Each named turn below is shown by a few rows before and after it. Which turns, in which order, take the first row of each later pair to the second? The first pair is answered.
q20:
-.03,.02,.06,-.03,-.01,-.04,-.06,.02,-.05,.16,-.07,.02,.27,.05,-.07,-.10,.08 |-> -.01,.02,.10,-.04,.01,-.08,-.09,.04,-.08,.15,-.09,.10,.20,.05,-.07,-.09,.08
-.01,.03,-.04,.09,.00,.03,.06,.11,.02,-.02,.06,-.09,-.02,.02,.06,.00,.04 |-> -.05,.01,-.07,.02,.04,.05,.09,.06,-.03,.01,.08,-.10,.06,-.03,.06,-.02,.03
.07,-.16,-.05,-.11,.18,-.33,-.13,-.12,-.09,-.04,-.27,-.04,.16,-.12,-.17,.08,.01 |-> .18,-.09,.07,-.04,.15,-.37,-.21,.02,.03,-.18,-.32,.00,.00,-.03,-.11,.11,.01
-.07,-.01,.04,.04,.03,.04,.06,.02,.05,.10,.00,.21,-.17,.04,-.01,.04,.11 |-> -.10,.01,.02,.06,.04,.08,.06,.05,.10,.07,.02,.14,-.19,.04,-.01,.01,.12
q543:
.09,.04,.02,.02,-.13,.01,-.27,-.05,.16,.00,-.28,.06,-.14,-.04,-.10,.12,.00 |-> -.03,.01,.09,-.02,-.14,-.03,-.32,-.09,.07,.06,-.24,.12,-.08,-.07,-.07,.15,.00
-.01,.01,.09,.18,-.08,.04,.04,.16,.01,-.09,.18,-.11,-.05,.02,.09,-.04,.01 |-> -.04,.06,-.02,.18,-.05,.08,-.03,.07,.12,.01,.11,-.09,.01,.14,.06,-.15,.06
.03,.01,-.08,.03,.01,.10,.10,.10,.05,.05,.21,-.07,-.10,.01,.00,-.10,-.07 |-> -.10,.02,-.10,.03,.05,.07,.09,.04,.00,.17,.15,.01,-.02,.06,.01,-.14,.04
-.15,.08,.10,.22,-.03,.00,.00,.10,.12,.14,.08,.01,-.03,.15,.13,-.05,.14 |-> -.08,.04,.17,.24,-.04,-.03,.05,.20,.06,.04,.12,-.08,-.10,.03,.15,.02,.01
q372:
.08,.14,.00,.05,.00,.02,-.16,-.04,.12,.10,-.21,.07,-.02,.22,-.09,-.16,.10 |-> .19,.01,-.24,-.04,.03,.11,.06,-.05,.09,.07,-.06,-.07,-.01,.03,-.11,-.19,.02
-.09,-.08,.09,-.08,.03,-.10,-.01,.02,-.11,.06,-.09,.21,.05,-.14,-.04,.25,-.02 |-> -.09,.18,.10,.14,-.14,-.07,-.12,.07,.19,-.05,-.01,-.04,.04,.11,.12,.02,-.06
.05,.09,.19,-.06,.06,-.08,.04,-.10,.01,.01,.04,.03,-.15,.18,.07,-.07,.08 |-> .13,.06,.06,-.11,.03,.02,.18,-.08,.08,.00,.13,-.11,-.13,.07,.04,-.14,-.01
-.33,.07,.24,.26,-.04,-.01,.00,-.09,.01,.05,.05,-.02,.13,.04,.15,-.04,.00 |-> -.24,-.02,.00,.17,-.04,.08,.23,-.10,.00,.01,.19,-.18,.15,-.17,.06,-.07,-.09
Then:
(2 to 4 turns a pair)
-.28,.03,-.01,.14,-.02,.16,.08,.10,-.03,.13,.24,.01,-.03,.11,.12,-.13,.13 |-> .07,-.13,-.20,-.12,.07,.17,.28,.12,-.09,.02,.07,.06,-.19,-.08,-.08,-.04,.04
q543, q543, q372, q543
-.33,.19,-.04,.15,-.01,.20,.01,.15,.17,.16,.16,.11,.08,.22,.03,-.10,.11 |-> -.06,.02,-.30,-.01,.05,.28,.33,.15,.08,.07,.19,-.01,.00,-.13,-.06,.00,-.02
q372, q543, q543
.22,-.10,-.02,.03,-.11,-.12,.10,-.13,.18,-.14,-.04,-.15,.14,-.24,-.07,.10,-.11 |-> -.05,-.02,.23,.10,-.06,-.22,-.17,-.14,.04,-.02,-.19,.16,.13,.01,-.03,.19,.08
q372, q20, q543, q543
.34,.11,-.22,-.12,.07,-.09,-.04,.09,.23,-.16,-.14,-.18,-.08,-.03,-.12,.04,-.17 |-> .24,.00,-.40,-.26,.16,-.06,.02,-.04,.11,.03,-.18,-.09,.01,-.07,-.13,-.02,-.10
q372, q543, q372, q372
-.21,.14,.04,.01,-.01,-.05,-.38,-.16,.09,.18,-.21,.09,.22,.34,.06,-.15,.18 |-> .31,-.16,.09,-.23,.08,-.10,-.05,.03,-.16,-.17,-.28,.20,-.19,-.07,-.20,.25,-.01
q372, q372, q20, q543
.03,.06,-.13,.09,-.08,.05,.25,.12,.03,-.16,.29,-.34,-.13,-.24,.09,.04,-.20 |-> -.15,.28,.26,.28,-.14,-.06,-.16,.15,.11,-.18,.12,-.10,-.14,.19,.19,.07,-.04
q372, q372
.08,.08,.20,.01,.07,-.19,-.31,-.28,.01,-.09,-.45,.15,-.07,.24,-.14,-.01,.11 |-> .16,.07,-.31,-.09,-.03,.06,.07,-.36,.20,.00,-.13,-.36,.13,-.07,-.13,-.32,-.10
q372, q20
.00,-.07,-.19,.10,-.01,.15,.03,.11,.15,.01,-.02,-.17,.03,.16,.09,-.23,.15 |-> .01,-.30,-.16,-.08,.13,.10,.17,.15,-.17,-.01,-.03,.02,-.05,-.12,-.01,.02,.16
q372, q543
-.10,.28,.19,.16,.09,-.07,-.20,.12,.06,-.03,-.03,.03,-.10,.30,.10,.00,.07 |-> -.10,.33,.13,.18,.03,-.04,-.13,.13,.15,-.05,.03,-.06,-.09,.26,.12,-.05,.04
q372, q372, q372
.21,.12,-.23,-.05,-.05,.02,-.03,-.15,.18,-.06,-.26,-.01,-.06,.27,-.15,-.16,.00 |-> .14,.08,-.22,.10,-.11,.15,.29,.05,.05,-.14,.16,-.22,-.13,.02,-.05,-.09,-.14
q543, q20, q20, q372
.13,.13,.00,.24,.01,.03,.11,.27,.04,-.09,.09,.07,-.24,.11,.02,.04,.03 |-> -.26,.06,.07,.15,.10,-.03,-.10,.02,-.17,.21,.00,.20,.07,.07,.08,.05,.17
q20, q20, q20, q372
.07,-.08,-.06,-.05,.09,-.07,-.25,-.10,.04,.02,-.29,.20,-.03,.19,.02,.06,.07 |-> .10,-.02,-.37,.01,.00,.10,-.05,-.13,.17,.13,-.10,-.15,.11,.10,.05,-.16,-.03
q372, q20
.15,.19,.08,.25,-.10,-.02,.08,.44,.01,-.06,.16,-.14,-.19,-.06,.06,.10,-.14 |-> -.10,.05,-.19,.10,-.03,.04,.16,.23,-.11,.20,.25,-.26,.09,-.29,.04,-.01,-.13
q20, q20
.24,.02,.10,.04,.01,.04,.11,.19,.13,-.32,.16,-.17,-.15,-.09,-.06,.06,-.09 |-> .08,.08,.35,.14,.05,-.06,-.13,.21,.09,-.28,.04,.03,-.14,.06,-.03,.10,.00
q372, q372
